In the rows, 128 means zero.
runs of hidden systems
Q_434, trace 1 (11 x 18)
[[145 205 134  89 126  98 103 130 145  55 124 129  69 131 110 146 160 136]
 [147 132  67  78 140  88 141 138 127 119 163  90 137 149  91 185 163 111]
 [133  62  61 126 134 166 114 136 110 184 115  97 127 101 112 152 159 125]
 [168  94 134 157 139 181 125 118 156 144 121 160 114  54 135  89 155 142]
 [167 179 149 138  95 154 152 117 133  86 154 150 132 123 106  62 148 136]
 [105 170  84 101  96 104 127 125  92  88 137 148 138 178 140 102 159 118]
 [101  81 106  79 144  84  90 134 110 155 122 166 149 155 126 140 153 135]
 [130  62 158  93 149 130 100 142 147 149 108 101 131 101  93 105 111 168]
 [159 140 151 153 151 141 138 153 143  92 102  65 126 113 141  90 138 161]
 [166 171 118 167 136 119 154 123 134 114  98 127 102 181 134 138 176 120]
 [131 107  86 109 107 106 157  87 153 144 123 159  93 160 106 144 131  91]]
Q_990, trace 2 (11 x 18)
[[167 173 148  88 135 166 135 177 170 145 115 118  99 114 167  92 117 110]
 [182 152 136 125 147  64 151 114 101 145  97 112  99  84 101  97 104  96]
 [119  81 108 137 123  83 129  56  71  95 131 130 130 139  88 119 147 144]
 [ 78  82 106 135 133 153 111 113 159  78 158 145 148 157 166 169 167 163]
 [137 167 149 124 131 177 146 173 200 148 152 155 132 154 182 153 124 108]
 [171 165 135 109 122 124 157 151 112 196 104 130 112 100 139  76  85  72]
 [138 104 123 142 142  71 106  91  35 144 101 126 129  78  91 102 128 130]
 [ 81  87 136 136 125 130  75  79 104  67 146 150 125 145 102 167 169 185]
 [ 91 141 137  93 118 186 121 150 211  81 170 125 116 160 173 174 126 141]
 [188 184 134  97 143 146 183 179 165 169 136  89 121 126 169 115  98  74]
 [197 117 113 150 146  82 159 103  66 186  74 112 113  96  94  72 131  97]]
Q_305, trace 3 (11 x 18)
[[172 173 162 120 137 149 116 124 129 143 120 153  81 158 120 152 160 122]
 [101 138 103 101  89  98 125 129 140 122  99 149 102 106 112  81  92 106]
 [144  96 107 120 161  92 145 106  85 116 157  99 165 104 140 129 139 126]
 [136 118 139 114 139 178 113 114 127 126 121 111  99 188 144 151 167 150]
 [ 95 145 147 130 107 122  87 127 145 127 108 198  99 101 125 119 110 127]
 [168 137 122  90 144  92 149 143 118 135 155 118 155  78 119  93 116 110]
 [138 108 110 132 149 132 140 124 105 115  93  58 118 177 147 123 154 145]
 [ 99 129 142 155 111 135  95  84 117 120 118 180  89 150 108 172 139 134]
 [132 123 124  70 112 127 128 131 166 132 171 169 133  73 114 106 106 111]
 [147 109 118 119 174 114 142 162 123 124 110  75 158 117 188  94 139 138]
 [143 159 152 173 136 135 116 106  85 139  87 132  90 186 124 156 157 131]]
Q_434, trace 4 (11 x 18)
[[146 105  87 105 128 117 136 131  96 147 131  74 138 123  86 129 136 124]
 [136  86 103 156 146 154 114 112 109 133 102 118 115  96 149 121 164 142]
 [172 123 161 134 135 158 139 102 157 122 142 166 114 126 123 105 159 141]
 [141 159 116  90  94 138 154 123 128 107 145 122 120 156 121  81 124 113]
 [116 130  86 109 135  86 124 132  80 134 118 136 148 139 156 109 144 111]
 [123  80 151 123 149 110  91 109 104 151 109 153 125 125 102 134 140 152]
 [137 101 166 103 137 148 124 116 158  95 131  93 111 116 118 109 114 163]
 [159 162 127 129 145 136 159 151 128 109 129  80 136 158 160 115 145 125]
 [143 143 102 137 130 113 132 124 110 167  88 147  97 164 132 143 152  98]
 [131  84 118 112 123 100 136  82 142 140 127 155 102  94  97 128 107 111]
 [130  97 138 138 126 149 152 104 105 104 169  90 165 102 126 100 109 143]]
Q_374, trace 5 (11 x 18)
[[154 179 124 209 120 119 173  95  85  86 116  78 121 173 113 137 147 123]
 [ 54 147  96 147  65 127 114  82  97  81 120 131  91 159 112 154 104 117]
 [ 83 147  88 123  82 131 147 136 127 158 162 155 143  92 149 142  64  65]
 [158 144 117 182 147 166 156 146 115 181 107 100 119  82 186 136 112  87]
 [133 173 184 195 144 151  97 122 117 102  96 122  84 115 137 169 134 152]
 [116 182 169 101  92 118 110 119 118  93 159 108 106 117  61 145  79 131]
 [122 140  59  91 109 110 146 162 117 122 132  52 134  90 113 118 101  99]
 [121 134  57 175 135 139 125 167 168 137  89 117 112 126 148 175 176 118]
 [140 136 149 170  99 171 129  96 188 119 138 188  88 112  90 153 139 129]
 [151 142 145 143  96 136 147 101  93 113 162 133 149  61  88  61 102 125]
 [111 144  92 154 117 132 106 171  49 152  86  82 160 135 126  95 142 136]]
Q_132, trace 6 (11 x 18)
[[151 186 116 124 147 140 138 158  99 122 129  88 124 130 187 136 140 105]
 [130 171 133 149 132 129  88 147  82 133  91 143 116 167 128 135 175 144]
 [105 145 167 110 109 110  84 121  94 142 126 146 111 130  70 149  97 133]
 [123 124 132 105 137 120 126 152 129 140 147  65 133  92 105 169  79 119]
 [144 127  91 142 150 156 128 151 158 124 106  79  98 127 146 177 162 130]
 [148 169 110 131 112 120 123 109 146 114 112 174  75 149 106 144 172 113]
 [153 158 121 100 103  99 135 125  92 148 145 145 136 106  69  95 114 103]
 [125  92 101 125 131 157 106 166 102 171 122  90 158  71 119 113 124 136]
 [102 116 124 143 129 183  89 148 177 119 127 152 109 103 154 165 151 149]
 [137 190 152  97 104 125 142 138 186  84 155 155 108 154 120 124 122 122]
 [161 147 123 107 130  81 153 167 123 140 100  90 154 156  99  68 125 128]]
Q_264, trace 7 (11 x 18)
[[130 133 142  68 153 134 110 138 116 125 151  89 114 140 149 166 121 127]
 [152  94 125  86 157 140 131 127 119 176 146 114 126 117 145 154 121 109]
 [153  93 126 120 130 146 142  91 111 162 133 120 105  89 115 123 110 106]
 [132 127 111 121 108 133 136  81  86 108 145 121 108  95 115 111 120 114]
 [112 150 113  96 104 136 105 116  76 112 148 138 127 134 124 119 138 125]
 [107 132 123  83 118 133  87 159 109 149 130 146 136 124 122 119 127 132]
 [143 120 135 104 137 118 107 164 140 153 124 131 139  86  97 114 124 136]
 [165 124 128 131 140 130 124 130 141 117 129 105 116  90  87 129 150 146]
 [138 123 108 121 134 131 117 104 135  96 135 119  98 124 111 162 164 138]
 [117 115  95  94 123 117 127 112 140 128 133 148 110 155 130 153 144 112]
 [126 102  93 110 118 114 142 129 132 161 113 142 135 142 127 102 127 108]]
Q_915, trace 8 (11 x 18)
[[129 114 182  99 144 131 132 132 219 137 108 119  73 150 128 169  81 128]
 [161  61 105 133 143 102 205  95 169 163 136 122 141 107 134 104  92  89]
 [158 110 110 218 160 124 150 120 100 143 140 160 186 119 146 137 190 136]
 [ 89 143 204 175 127 143  86  95 109  87 127 172 122 177 137 154 135 173]
 [100 160 175  65 105  83 153 114 148  89 161 132 132 170 133 105  52 111]
 [156 139  99 102 156  94 170 196 117 181 141  72 197 137 151 117 109  96]
 [138 101 146 194 178 133  84 150  73 182  72  85 128  90 118 170 140 151]
 [137 130 183 157 109 136 119  44 116  70 138 123  64  83  62 143 103 149]
 [157 167 100  91 106 151 198 101 160  48 207  99 135 146 158 109 142 107]
 [121 148  95 120 169 152 127 187 136 166 116 128 141 165 252 171 158  96]
 [ 95  93 165 153 126 129  89 102  92 229  72 180  85 121 122 163  71  99]]
Q_64, trace 9 (11 x 18)
[[116  91 165 117 141 114 119 108 118 132 160 152 163 156 112 140 123 151]
 [149 100 161 109 161 135 143 133 148 136 137 130 149 139 170 103 127 139]
 [165 130 137 153 172 108 150 126 131 140 120 119 126 121 158 155 140 114]
 [147 113 131 138 132 102 156  77 133 120 127 122  94 126 107 145 114 111]
 [115  93  99 115 119 134 144  95 129  93 159 108 134 114 132 128 126 131]
 [127 120 110 127 128 160 132 117  89 125 151 116 147 163 153 130 159 134]
 [125 148 150 135 127 145 126 112  98 143 118 150 109 149 174 122 117 108]
 [121 151 152 131 133  98 129 122  99 126 136 130 133  93 141 125  85 109]
 [139 117 134 102 143  97 118 126  98 116 125  89 134 113  99 112 124 144]
 [131 108 137 103 147 150  96 125 130 112 119 106 101 135 129 147 155 156]
 [141 152 146 118 127 169 130 128 152 128 159 132 109 131 141 167 126 117]]
Q_305, trace 10 (11 x 18)
[[172 171  89 104 117 135 145 112  87 145 121 107  84 161 114 142 162  89]
 [ 68  97  68 111  81 138 104  97 101 113 116 143 107 128 129 115 126 123]
 [134 106 122 101 149 147  99 120  99 123 185 161 161  81 144 135 166 144]
 [158 149 140  94 142 168 100 177 139 136 101 117 115 138 146  96 170 151]
 [128 155 125 158 125  85  98 141  99 134  65 145 104 112  96 107 138 130]
 [158 109  94 106 116 100 144  96 112 129 144 116 120 110  59 128 141 116]
 [113  61  91 109 138 148 127 106 157 101 129 108 120 134 143 135 159 152]
 [138 124 146 145 157 140 106 126 154 135 122 193 117 123 170 148 167 134]
 [163 164 134 107 118 120 143 146 140 161 112 168 117 121 132  73 123  98]
 [133 117 106 137 120  91 155 113  81 116 109  97 149 135 125  67 121 126]
 [124 103 136 133 129 134 123  81  96  96 151 120 135 177 105 150 162 158]]
Q_132, trace 11 (11 x 18)
[[ 90 124  81 111 133  91 130 162 173 112  74 104 106 123 176 123 110 113]
 [141 138 107 190 120 113 155 130 159 132 131 164 153 175  95 160 170 127]
 [128 121 129 124  80 141 152  85 112 151 109 137  94 133  95  78  87 100]
 [112 117 102 149 141  97 133 151 118 147 131 130 167  58 155 120  98 105]
 [106 126 111 175 109 200 126 136 136 111 148 118 150 135 151 143 153 147]
 [ 96 165 135  98  99 127 121 129 152 108 114 167  97 169 162 112 115 113]
 [142 159 155 138 133  78 152 161 123 149 131 132 175 157 106 112 104 119]
 [119  88 139 172 129 146 123 126 107 154  82  77 129 126 107 113 106 149]
 [ 84 106 116 156 128 117 112 102 155  98 118 144  97  92 145 176 113 127]
 [130 165 102 122 104 127 171 114 147  90 182 121 136 151 128 154 126  99]
 [151 143  91 110 123 125 156 144  97 164 101 111 130 170 152  86 141  97]]
Q_64, trace 12 (11 x 18)
[[116 130 171 130 129 182 104 127 127 146 106  67  66  81 136 165  62 124]
 [164 168 140 142 107 175 136 132 116  97 168  61 123  59  75 122 114 138]
 [149 175  84 111 101 161 126 141 121  72 104  77  89 144 115  87 180 144]
 [ 74 183  88 130  90 157  92 147 126 109 106 132  79 160 153 181 137 111]
 [ 80 167 134 118  67 152 119 153 113 167 148 136 137 127  99 133  55  93]
 [122 124 118 125 109 138 106 181  97 155 100  99 162  75 102  49 109 143]
 [135 146 145 155 147 127  59 163 115 110  76 138 114 114  97 125 189 183]
 [119 175 176 101 118 124 100 148 203  97 135 172  93 155 103 162 127 145]
 [129 144  99  88 116 120 163 194 205 147 149 102 155 125 129 135  91  98]
 [149  92  63 168 125 136 144 156 126 197  75  90 132 119  92 126 147 112]
 [113  97 123 197  95 161 103  78 139 120 101 184  94 102  81 125 157 152]]
Q_915, trace 13 (11 x 18)
[[213 124 146 123 157 142 154 121 165 147 110 119  90 122 108 110 160 129]
 [159  78 114 133 162 125 150  74 135 120 113 134  99 159 152 137 176 133]
 [135 110 141 116 151 112 126  90 140 126 162 201 129 143 145 163 158 124]
 [121 103 170  99 131 146 128 118 125 146 167 173 168 163 150 107 119 138]
 [125 126 159 107 147  91 121 143  93 140 120 145 167 134 158  73 113 134]
 [158 153 163 121 148  91 114 151  86 149 105 112 137 142  93 111 129 140]
 [150 115 147 105 149 111 115 116 106 110 122  67 112 135  85 142 133 155]
 [162 124 133  97 159 127 131 116 149  96 156  95 107  92 129 156 141 134]
 [168 120 137 120 152 172 145 118 157 142 141 125 104 115 171 139 142 117]
 [140 106 129 140 141 139 142  86 115 153 115 163 103 136 176 120 133 103]
 [127 126 127 133 119 112 134  88  85 145 146 184 139 153 127 126 141 110]]
Q_374, trace 14 (11 x 18)
[[127 110 125 113  92 222 141  99 174  81 179  97 103  94 124 122 120 143]
 [138 202  99 144 102 119 147 173 131  81 137 146 165 100 152  54 150 122]
 [154 162  97 144 107 120 124 129  93 180  59 147  79 169 103 115 159  98]
 [ 95  84 133 126 125 124  72  82 112 146 114 177  80  65 103 165 114 129]
 [132 119 156 125 134 159 117 159 109 160 199 116 196  67 105 145 100 137]
 [146 140 136 125 135 188 127 187 134 124  99  42 137 145 154  85 137 160]
 [111 172 132 118 124  82 101 162 191  86  65 153  82 161 122 122 147 147]
 [161 115 116 101 122  63 152  94 160 152 139 168 105 111  47 145 114  95]
 [144  51  81 158 144 138 148  90  86 136 155  90 166  70 111 127 150 136]
 [ 82 121 122 182 108 199 101 157 119 112 137 127 183 171 152 129 169 177]
 [102 164 171  95  76 160 127 149 180 133 109 177 106 176 138  68  84 124]]
Q_264, trace 15 (11 x 18)
[[109 191 128 104  98 126 117 113  96 107 124 128  76 118 147 131  97  95]
 [114 157 117  90 124  98 117 163  75 149 133  92 152 150 123 138 104 110]
 [126  85 145 118 142 156 104 153 103 172 142  97 169 116 102 133 120 154]
 [137  99 150 125 136 163 113 112 154 118 164 141 124  56 115 136 124 145]
 [159 174 108 103 116 142 141 114 152  97 155 136  85  99 128 141 144 102]
 [130 153  74 106 119 122 123 140  98 146 103 102  96 152 129 153 147 100]
 [100  79 104 128 127 103 110 125  93 172 114 122 148 138  93 149 116 126]
 [120  79 134 125 108 136 136 108 139 122 163 143 163 103  88  95 112 148]
 [144 152 111 126 109 166 128 128 140  85 155 151 130  95 143  86 165 139]
 [131 185 112 128 122 128  94 154 121 131  98 159  92 129 138 143 164 117]
 [111 130 128 114 131  74 109 157 138 154  87 114 118 147  86 152 104 124]]
Q_990, trace 16 (11 x 18)
[[162 144 125  94 171 142  82 186  98 158 109 131 137  93 168 106 179 140]
 [158 138 180 113 142  93  93 106 147 138  94 170  60 110  67 145 127 136]
 [ 99 105 128  75  94 113 148  68 129  72 180 114 120 108 102 113  79 124]
 [149 124  92 102 167 133 145 146 114  84 175  80 176 141 184 132 185 143]
 [186 128 135 147 163 137 138 139 185 161  79 163  88 170 141 139 188 127]
 [120 110 132 146  93 105 169  84 169 153 124 188 104  90 111 103  59  79]
 [103 134  99 124 115 109 134 116  37 115 193 136 206 103 156  98 122 116]
 [124 127 125 109 165 146  53 161  94 140  97 153 124 168 160 153 213 169]
 [120 121 191 101 128 136 101 122 214 148 105 167  54 120 107 173  79 126]
 [142 147 149  81 104 134 180 102 107 107 201  81 150  85 124  88  47  95]
 [181 130  85 126 174 118 126 136  49  99 115  70 148 126 159  91 217 150]]

runs to name
trace 17 (2 x 18)
[[145 160 156 114 124 128 134  96  93 124 150 143 110 119 138 120 108 106]
 [118 145 135  98 128 120 117 105  78 114 153 123 120 128 138 142 117 114]]

Q_434
trace 18 (2 x 18)
[[106 113 120  89  91 138 108 108 125 107 155 142 130 146  67 122 136 149]
 [114 103  81  92 108 135 137 153 133 147 142 133 163 108 142  80 123 116]]

Q_374
trace 19 (2 x 18)
[[154 140 137 131 127 133 133 135  79 206 100 139 120 131 129 104 108  94]
 [112 110 158 148 122 113 111 113  85 127 104  90 123  86  92 105  80 144]]

Q_264
trace 20 (2 x 18)
[[114 140 116  95  93 138 109 125 134 127 121 113  82 112  85 134 103 118]
 [115 103  93 118 144 110 120 126 126 106 139 105 134  67 142 145 124 126]]

Q_305
trace 21 (2 x 18)
[[104 145 141 140 113  91 134  71 106  87 171 181 133 142 118 155 119 117]
 [117 112 136  44 128 134 131 146 155 125 179 130 156 152 146 118 110 127]]

Q_305
trace 22 (2 x 18)
[[ 85 128 141  83 140  97 112 145 108 112 152  93 157 161 145 165  94 134]
 [155 103 169 107 163 154 130 146 131 150 115  76 130 173 141 127 132 154]]

Q_990
trace 23 (2 x 18)
[[117 168 108 149 111 146 149 130 145 112 142 101 106 143 142 185 114 100]
 [120 135  93 142 122 133 141 130 134 165 151 153 133 116 145 180 120  84]]

Q_434
trace 24 (2 x 18)
[[168 129 130 100 146 162 137 151 183 144 139  92  96 103 117 164 127 119]
 [181 161 112 126 141 126 134 140 162 107 102 122  86 107 123 115 174 128]]

Q_132
trace 25 (2 x 18)
[[122 146 138  84 113 109 114 110  53 133 155 135 139 119 112 101 104 117]
 [125 117 139  71 151 123  80 142  86 126 113 117 121 106 152 103 139 149]]

Q_64
trace 26 (2 x 18)
[[168 140 174 137 133 148 123 125 162 133  97 161  87  90 126  82 128 134]
 [162 122 112 125 119 115 172  91 136 119 102 131 102 181 121  85 150 115]]

Q_915
trace 27 (2 x 18)
[[107 133 202 121 125 134 106 101 123 134 102 193 100 172 166  99 104 135]
 [144 155 189  90 125  83 135 113 105 115 151 151 139 100 112  70  75 121]]

Q_305
trace 28 (2 x 18)
[[ 96 130 132 194 127 116 108 139 154 104 102 133 129 125 112 163 134 153]
 [120 134 150 140  88 138 150 117 159 132 149 129 129 138  71 127  83 122]]

Q_374
trace 29 (2 x 18)
[[140 140 115 133 140 116 126 158 106 147  93 131 142 136 159  84 147 124]
 [143 135 129 148 116 120 125 104  74 140 112 132 124 152  88 111 146 130]]

Q_305
trace 30 (2 x 18)
[[107 129 151 147 120 167 136 107 115 112 167 141 151 154 162 141 124 134]
 [114 150 155 106 131 120 137 125 113 118 124 122 123 167 179 112 101 118]]

Q_132
trace 31 (2 x 18)
[[156 182 125 138 135 118 137 143 133  86 136 102 124 150 116 144 163 135]
 [108 113 118 124 142 141 104 141 133 133 107 112 112 176 144 178 153 141]]

Q_264
trace 32 (2 x 18)
[[150  98 129 132 139 139 139 156 188 136 105 123 144 193 104 118 172 163]
 [139 115  92 125 109 125 161 154 185 146  75 115 113 156 122  75 126 117]]

Q_434
trace 33 (2 x 18)
[[125 120 161 187 152 127 148 129 169 152  94 122 112 158 157 177 102 119]
 [120 113 147 169 130 109 187  97 157 116 132  98 133 149 150 142  75 109]]

Q_264
trace 34 (2 x 18)
[[159 151 101 141 138 126 126 176 132 125 160 112 183 144  84 156 191 149]
 [ 91  96 167 129 151 162  76 143 159 104 102 102 105 132 153 156 128 180]]

Q_915
trace 35 (2 x 18)
[[110  85 122 157 132 135  93 141 151 151 113 161 142 125  91 156 158 158]
 [128  92 163 122 110 164 130 127 162 141 151 142 151 117  92  96 106 151]]

Q_374
trace 36 (2 x 18)
[[159 126 140 119 127 126 160 116 102 157  94  98 108 138 137  70 100 107]
 [113 123 132 159 114 120 139  65  82  77 129 111 114 137 120 117 125 140]]

Q_305
trace 37 (2 x 18)
[[130 153 124  66 111 154 118 123 148 100 128  96  66 161 121 146 131 125]
 [133  98  73  69 135 130 142 135 157 158 136 120 107 108 155 143 124  90]]

Q_915
trace 38 (2 x 18)
[[127 153 116 162 157 135 126 206 151 139 100  38 133  89 151 171 106 127]
 [157 143 139 177 104 150 136 114 131 145  90  78  78 137  33 149 122 133]]

Q_64
trace 39 (2 x 18)
[[129  98  77 130 144  98  91 129 135 148 121 155 116 101  80 196 175 130]
 [118  99 131 102  95 168 124 112 170 145 187 166 139 135  71 161 123 132]]

Q_990
